In the data rows, 128 means zero.
Each row of this table is followed by its label. One hidden rule gives the labels. It looks at one to three of the table's principal directions, none of them among the few with the most spread.
[123 206  89 125 159 116  90  93 129 137 141 133  95 120 159 114  83  89
 164 185  61 109 110 167 160 193 174 161 171 101 162 107 120 164 135 142
 127 100 154 151 196  90 129 129 153 136  76 115] Z541
[145 127 102 127 141 137 126 132 135 123 154 165 121 166 141 128 126 141
 158 180 110  92 135 166 124 116 137 117 141 140 109 123 102 121 120 148
 107 143 175 123 164  77  95 182 120  89 120 114] Z417
[126 128 119 131 129 141 159 141 149 102 134 132 124 108 149 147 118 139
 125 107 136 133 133 152  98 108 106 135 135 138 137 125 132 131 103 124
 135 125 126 114 117 126 108 132 131 139 130 145] Z541
[ 64 142  97 197 168 136 139 124 144 144 108 123 111 165 133 148 110 101
  17 163  85 117 120 130 129 155 166 217 145  94 106 143 155 169 106  95
 104 120  97 146 165 146 149  54  98 131 116 113] Z560
[130 152  67 155 128 125 162 133 108 193  59 184  96 175  57 155 157  99
   0 161 111 131 119  97 134  85 122 174  79  69  72 180 183 211 102 113
  62 122 145 135 106 189 186 128  98  34 192  62] Z405
[105 114 110 153 103  96 143 126 115 172  79 155 105 161  90 129 128  91
  98 185  82 111 106  85 146 142 179 157 103  71  77  91 142 149 164 112
 152 156 173 144 161 121 107 162 113  66 122  98] Z129
[173 174  80  93 169 108  62 146  75 145 109 156 107 118  97  77 126 118
 203 134 147 124 123 155 134 128 156 100 128 116 120 110 151 134 168 157
 121 148 173 147 176  66 143 148 160  40 111 104] Z541
[119  97 150 136  94 108  85 153 130 194 103 176 128 166  82 126 159  86
 113 186 126 122 108  32 149  67 172 125  98 106  56 133 109 139 157 121
 118 181 163 114 102 125 156 203 105  53 190  84] Z541
[124 175 113 139 163 141 119 137 129 158 117 111 126 121 132 140 111 114
  99 148 122 126 127 149 123 149 164 201 170  88 139 168 146 144  81 126
 111 100 112 132 141 156 157  95 102 139 129 126] Z541
[ 44  33 148 218 112 117 151 137 160 137 127 146 128 221 122 137 132 111
  57 180  98  80 137  91 121 125 171 151 103 138  27  72 100 112 162  74
 140 206 130 136 189  77  82 142  73  82 117 113] Z541
[150  70 182  94  83 114  79 145  71 154  88 130 178 101  86  94 178 145
 161  66 196 148 128  38 148  95  76  39  61 149 119 102 141 104 188 136
 143 150 116 133  38 162 175 136 141  87 175 110] Z417
[116  68 148 140 109 127 134 161 117 118 124 128 136 137 111 139 129 142
 161 139 150 116 155 113 100  97 131 122 114 138  80  92 116  83 151 124
 162 180 170 128 133 104  76 139 116  90 124 139] Z560
[108  81 185 122 126 102  94 141 141 136 123  95 173 123 112 111 143 142
 150 103 180 134 147  93 127 113 171 120 127 138 105  98 106  98 155 120
 151 173 122 132 119 119 131 114 128 130 125 136] Z541
[138 196 106  91 151  99 121  98 151 108 142 116 119  82 176 126  64 116
 188 163  88 119 133 183 147 186 170 161 183 110 175  91  99 185 112 149
 144 104 180 153 180  90 107 131 180 165  66 151] Z541
[ 67  70 183 203  99 179 227 153 145  97 107 103 118  93 129 181 113 146
  74  97 123 121 162 132  46  93 113 163 121 122 106  86 160  77 111 110
 184 135 140 117 114 171  51  80  75 166 112 159] Z405
[147 147 139 125 145 162 188 126 165  73 212  82 110 115 187 154  81 138
 149 135 109 130 139 198 101 155 141 159 199 154 172 184  89  78  51 131
 138  91 102 108 169 110  70 136 121 249  96 207] Z129
[120 114 118 119 116 147 155 106 157  64 170 135 132 103 204 137 101 176
 175 140 100 119 156 184 129 136  85 122 152 154 177  94  78 137 107 139
 135 111 153 125 133  77  61 139 159 178  81 159] Z560
[145 124 135  98 116 107  73 120 116 163 111 175 164 134 130 102 144 149
 178 141 141 104 131 106 154 117 125  89 110 128 115  81 110 148 152 160
 112 150 176 148 103 101 145 177 130  70 134  73] Z417
[141 152 101 110 128 121 143 138 140  98 132 145 125  99 163 140 105 134
 152 114 123 131 113 151 120 147 106 121 143 133 152 114 136 160 112 142
 141 111 144 133 128 115 115 144 157 143 114 144] Z541
[118 163 131 126 170 142  70 132 102 116 129 131 171  76 201 103  94 172
 182  77 147 117 135 165 123 189 104 128 169 140 180  79 146 126 111 160
 130 101 101 176 123  98 142  63 134 165  65 116] Z129
[228 211  90  43 170 141 113 138 118 101 139 145 124  96 146 112 136 165
 208 135 143 142 111 203 128 132 102  96 179 132 189 204 130 157  90 178
  91  78 142 101 123 127 160 147 167 131 128 145] Z560
[225 139  41  53 143 138 145 156  65 108 144 186 124 141 159 138 112 147
 188 216  98  99 111 165 151 124  84  89 145 138 138 156 101 135  93 169
 104 112 190 127 122  80  92 211 182  71 129 148] Z541
[152  98 140  83  83  79 114 106 139 124 123 127 137 146  88 113 159 122
 123 101 167 163 135  74 165  95  77  73  64 159 111 154  97 187 161 105
 105 151 125 116  81 151 180 155 165 104 188 128] Z405
[ 56 136 143 209 133 138 135 112 136 179 108 112 104 148 100 137 122  88
  64 134  93 110 126 118 113 153 200 196 129  80  99  90 167  92 143 109
 148 135 112 148 177 143 113  90  65 129 102  87] Z417
[118 162  96 114 180 115  27 110 145 142 146 121 179 154 184  82 139 139
 121 111 149 120 104 140 193 192 120 140 158 151 170 152 114 190 121 122
  69 100  50 148 128 110 228  86 135 137 140 107] Z560
[109 100 177 162 103 131 162 133 142 109 138 145 102 133 116 131 122 120
 126 113 119 129 134 110  94 106 136  90 112 150  89 102 122  98 149 119
 150 163 136 124 153 102  89 149 118 145 106 133] Z791
[133 146 169 148 130 166 176 161 153 104 172 114  91 113 156 166  70  85
 157 148  95 103 109 141  76 132 159 148 181 163  98 133 125  77 103 141
 177 136 158 118 166 124  79 141  84 188 123 178] Z417
[180 179 138  74 142 145 103 120 112 131 142 102 129  85 129 117 135 130
 191 122 138 148 122 151 135 128 126 113 159 128 183 169 123  99 117 153
 125  93 110 105 104 150 151 125 147 160 131 142] Z356
[134 100 136 122 120 134 151 116 164  71 157 166 129 141 172 127 112 163
 164 144 118 100 155 167 110  96  76  77 122 186 118  97  79 164 126 136
 112 149 182 116 134  79  93 169 141 117 119 138] Z356
[ 99 144 111 139 123 127 169 107 194  75 174 123 111 105 209 142  70 123
 140 139  81 112 129 180 132 169 135 159 170 144 164  89  91 178 100 125
 149 107 155 134 178  77  76 152 149 197  89 173] Z541
[118 115  99 147 108 114 155 140 101 145 101 159 111 146 118 144 115 117
 128 177  88 103 119 120 129 156 152 145 122  86  94  82 141 121 142 130
 158 145 175 152 167 102  74 160 124  84  94 113] Z791
[116 151 159 122 120 115 104 114 138 150 130  86 128  99 112 122 133 106
 145 102 136 156 118 107 139 148 172 147 141 105 153 129 134  97 143 125
 156 119  97 125 127 151 140 109 131 173 119 131] Z791
[ 96  97 145 162 115 127 161 117 154 110 142 110  91 149 111 129 118 102
 110 138 109 131 138 123 107 100 146 138 111 139  98 121 113 109 149  95
 149 159 135 108 160 114  92 134 111 134 130 148] Z541
[149 107 114  88 112 122 124 123 104 113 128 126 168 111 153 134 130 164
 145 114 147 131 143 123 157 140  69 109 116 146 154 118 110 142 119 137
 121 115 125 146  78 136 131 113 162 136 128 137] Z405
[132 130 113 121 109 113 119 126 124 138 116 167 120 128 136 121 119 131
 181 175  98 106 125 133 135 136 144 121 130 101 121  83 113 140 146 145
 145 141 192 134 151  87  89 188 135  86 103 108] Z791
[124 151 181 111 129 126  88 106 154 101 154  75 135  74 146 104 122 126
 192  66 161 160 142 142 120 141 115 104 145 157 182 128 110 116 144 118
 146 113  80 108 119 137 155  98 150 192 116 157] Z541
[120 130 108 134  81  79 153 130 154 202  87 161 108 172  55 156 159  81
  64 162 113 138  89  58 141 100 190 168  88  55  72 144 156 155 132 125
 136 147 172 119 115 174 134 210  98  74 186  76] Z417
[126 177  97 117 169 103 111  94 167 112 124 119 129 129 134 106 139 145
 114 120 131 142 129 184 141 151 146 138 146 108 176 149 130 194 118 125
  90  97 110 118 157 128 165 109 162 133 109 119] Z541
[101 123 155 173 107 139 177 134 159  99 154 143  82 129 139 153 106 110
 116 127  94 138 121 126  90 123 141 124 137 135 108 122 123  99 123 114
 155 144 121 117 165 102  74 148 121 178  93 146] Z560
[ 58  68 119 217 138 136 139 126 158 148 141 142 118 233 118 133 143 104
  31 165 106  86 135 119 125 119 153 159 105 145  47 119 114 118 139  71
  98 179  90 126 183  94 122 129  65  80 142 100] Z557
[151 102 126 106 150 132 137 160 150  98 139 147 172 154 185 141 120 181
 146 160 148 103 145 165 119 135 103 135 173 157 107 150  76 154  76 115
  99 151 113 121 131  90 125 133 125 121 115 157] Z541
[122 130 184 146 142 176 160 122 103 120 117  62 125  78  99 131 150 148
 108  62 153 166 150 143  84 110 126 132 135 119 169 156 167  36 121 121
 148 100  54 107  98 191 123  35 109 196 107 151] Z405
[159  77 147 103 104 115 159 156 118 127 101 123 141 151  81 144 156 141
 114 130 170 143 139  91 108  75  95 112  93 136  79 175 121 127 125 107
 127 161 135 101  80 172 140 140 115  88 185 146] Z405
[118 113 196 112  99 111 108  94 162  67 168 120 129  68 173  81  95 152
 236  76 139 135 160 144 122 129 113  51 125 182 167  48  77 135 171 146
 166 143 173 134 148  59  87 161 170 186  79 158] Z129
[100 117 119 145 140 114  74 142 110 203  85 136 152 158  71 128 177 105
  81 132 149 133 101  63 137  90 176 154  97  86  96 125 171  92 156 129
 123 151 109 126  82 170 169 118  98  62 171  60] Z541
[ 93 168 171 147 158 145  91  85 140 143 138  62 135  99 128 108 139 118
  95  69 138 162 134 132 140 154 152 155 148 127 182 150 141  99 131 109
 114  94  25 128 119 170 184  26 119 211 109 123] Z541
[127  79 154 150 111 164 141 174 106 132  98 139 126 120  82 140 169 156
 137 113 172 137 160 117  69  44 103 114 101 120  92 133 149  67 138 121
 138 164 138  92  92 145 102 130  96  69 155 120] Z541
[141 184 160 110 121 128  93 107  84 160  95 138 125  66 106 125 135 114
 149 102 118 159 114  92 133 134 123  93 119  96 173 115 165 113 146 160
 135  93 114 142  76 178 164 101 161 151 103  86] Z541
[ 95 115 212 162 102 153 140 132 114 157  91  88 130  71  78 135 163 124
  95  42 164 176 137  76  85  90 139 123 104 102 138 121 177  46 147 113
 165 128  58 112  70 200 139  68 100 174 128 116] Z541
[107 136  83 168 192 140 162 141 116 130 112 112 125 173 128 152 103 117
  23 166 106 103 128 157 119 155 154 203 152 115  96 164 156 155  84 106
  97 119 107 153 168 149 145  48 101 118 120 138] Z791
[112 159  85 157 146 136 147 143 180 126 163 135 107 169 168 159  97 113
 122 167  97 100 108 178 110 167 156 204 181 116 114 156 124 137  77 121
 128 120 131 120 187 107 102 154  78 142 126 136] Z417
[ 90 115 128 168 116 129 132 115 136 170 113 122 113 159  84 139 155  98
  33 117 128 150 128  80 136  91 139 165  90 109 100 158 147 128 128  95
 104 137  86 122 102 169 161 105  97 121 172  96] Z560
[ 93 110 148 140 130 123 111 122 149 116  98 135 157 102 138 112 147 166
 125  88 150 135 142 127 120 111 122 118 117 125 141  78 138 151 151 131
 132 138 131 132 104 124 133  93 138 120 111 108] Z560
[123 138 138 120 117 135  98 106 145 115 148 124 131 102 161 102 130 132
 170 104 125 134 122 136 144 138 105 102 131 145 174 113 113 135 144 131
 131 108 111 116 118 113 138 143 141 154 127 131] Z541
[131 106 134 122 150 161 144  97 173  36 164 151 147 114 214  97 125 226
 196 129 124 101 181 241 102 110  62  74 153 179 187  96  68 157 110 140
  96 114 152  99 147  54  79 143 153 142  73 151] Z541
[106  75 165 147  87 140 129 153 129 144 119 110 134 114  86 139 160 131
 130  94 173 147 155  88 103  68 124 128  95 124 103 116 132  77 149 114
 154 161 129 107  92 148 109 136 104 109 164 127] Z541
[142 129 125 113 136 144 151 134 161  74 179 115 122 124 176 143  95 156
 197 153 118 110 147 193 105 136 125 143 176 157 141 129  88 106 102 145
 147 129 169 115 164  86  64 142 125 166  99 173] Z129
Which label does each new row get?
[103 113 145 180 150 176 178 166 109 113 156 108 119 133 143 176  79 102
  81 130 108  89 130 132  88 143 143 160 153 167  83 107 156  67 106 140
 158 137 140 163 156 137  85  67  84 170 111 156] Z417
[138 158 158 100 137 112  82  93 124  94 168  79 130  83 163  74  96 122
 203  63 144 146 127 147 153 191 116  85 142 173 188 110 114 126 157 134
 149 103  94 149 154 100 151 100 162 204  94 165] Z417
[147 151 116 100 143 100 116 123 140 123 112 129 141 117 102 122 152 153
 135 116 158 148 138 151 127 118 141 114 127 105 152 143 137 161 124 144
 108 116 143 119 125 142 147 132 167 112 123 116] Z791
[176 108  91 100 135 141 148 136  92 116 130 166 122 157 127 123 126 162
 190 205 106  82 150 178 120 106 118 105 130 130 107 113 103 108 130 159
 121 145 218 124 156  78  65 187 127  52 112 126] Z417
[ 99 182  73 136 166  92 101 130 162 193 110 109 135 168 102 161 138  87
  60 163 115 142  79 110 144 153 221 246 159  49 124 179 168 136  93 125
 122 112 101 128 128 185 166 105  98 126 153  88] Z560
[151 145 153 105 117 132 110 110 136  89 157 135  98  96 141  98 118 120
 205  91 133 148 127 140 113 103  85  55 115 178 152 119 109 120 160 132
 138 134 127 104 124  97 128 156 156 144 126 142] Z541
[114 190  85 184 177 180 186 149 131 118 119 138  96 133 169 175  85 119
  65 148  75  99 103 196  77 181 119 205 185 103 135 164 188 140  56 129
 120  75 104 136 166 165 123  68  72 156 101 132] Z417
[136 119 124 122 100 140 131 121 122 127 163 115 117 132 135 132 131 107
 135 123 120 133 119 114 154 140 107 114 120 149 142 141 113 101 133 120
 134 115 101 121 124 125 122 154 134 156 146 146] Z405
[119 116 178 149 119 124 160 153  81 146  86  92 121 111  69 154 136  95
  64  97 133 167  99  49 108 138 150 130 112 103 102 156 186  72 142 114
 169 128  74 138  95 210 145  54 122 172 125 143] Z560
[112  92 127 147 120 131 140 129 112 146 138 113 131 157 105 139 138 119
  93 140 128 120 139 108 138 121 149 141 111 126 103 123 125  84 134 119
 132 144 122 138 135 128 105 125 115 123 133 125] Z405
[169 112 155  89 114 140 107 117 138  99 179 150 146 139 177 103 128 145
 186 140 127 112 123 127 156 124  78  51 135 198 143 144  64 138 127 140
 102 126 123 112 110  89 142 186 144 152 146 149] Z405
[ 80 124 185 173  96 133  65 129  61 209  82 124 137  91  69 116 157  85
 109  69 141 143 115  27 139 138 155 104  79  95 116  56 194  54 200 139
 166 137  92 170  89 170 159  84 110 118 119  57] Z405
[107 116  87 171 155 160 152 119 115 134 149 118 107 183 119 143 134 120
  41 143 111 123 138 146 128 116 117 171 117 135 112 175 139 100 100 102
  87 121  78 128 140 136 127  85  95 129 142 121] Z129
[158  67 124  96 113 138 129 132  75  91 127 143 153 126 137 115 138 168
 167 131 144 113 156 125 139 103  46  52  88 179 126  96 102 117 159 136
 124 145 154 135  90 105 107 130 166  87 129 142] Z405
[113  93 134 162 128 134 148 136 125 128 128 134 120 174 108 137 134 118
  85 139 127 112 132 115 111 113 117 121 105 148  81 136 132 116 134 106
 119 152 119 124 138 135 127 124  99 102 145 124] Z417
[158 122  97 105 137 162 159 121 142  67 175 149 122 131 208 127  95 170
 193 182  89  92 143 207 125 135  84 119 168 164 160 127  72 136  93 144
 119 112 171 112 152  64  66 171 136 143 101 170] Z129
[173 148 145  83 125 134 129 134 143 131 164  96 143 120 152 133 119 119
 157 135 137 130 111 130 150 153 135 137 170 145 151 186  97 124  90 133
 126 102 104 113 117 146 152 152 121 184 157 172] Z417
[165 153 111  88  93 123 133 134 116 131 145 176 122 105 160 148 107 127
 195 158  91 119  97 115 145 144 121 105 143 120 144 102 118 117 120 178
 155 115 187 142 112 103  83 202 151 144 110 119] Z560
[151 136 108  89 155 131 125 131 128  85 111 141 169  85 164 116 133 200
 168  92 161 125 146 186 114 121  84  98 138 139 177  98 138 161 116 163
 118 107 155 132  97 120 124 105 166 117 104 130] Z541
[134 109 155 106 102 104  92 131 126 147 132 110 150 123 105 114 151 116
 149  88 169 150 116  76 147 123 126  98 103 140 127 130 126 111 155 125
 142 139 105 124  93 145 158 148 135 133 163 126] Z405
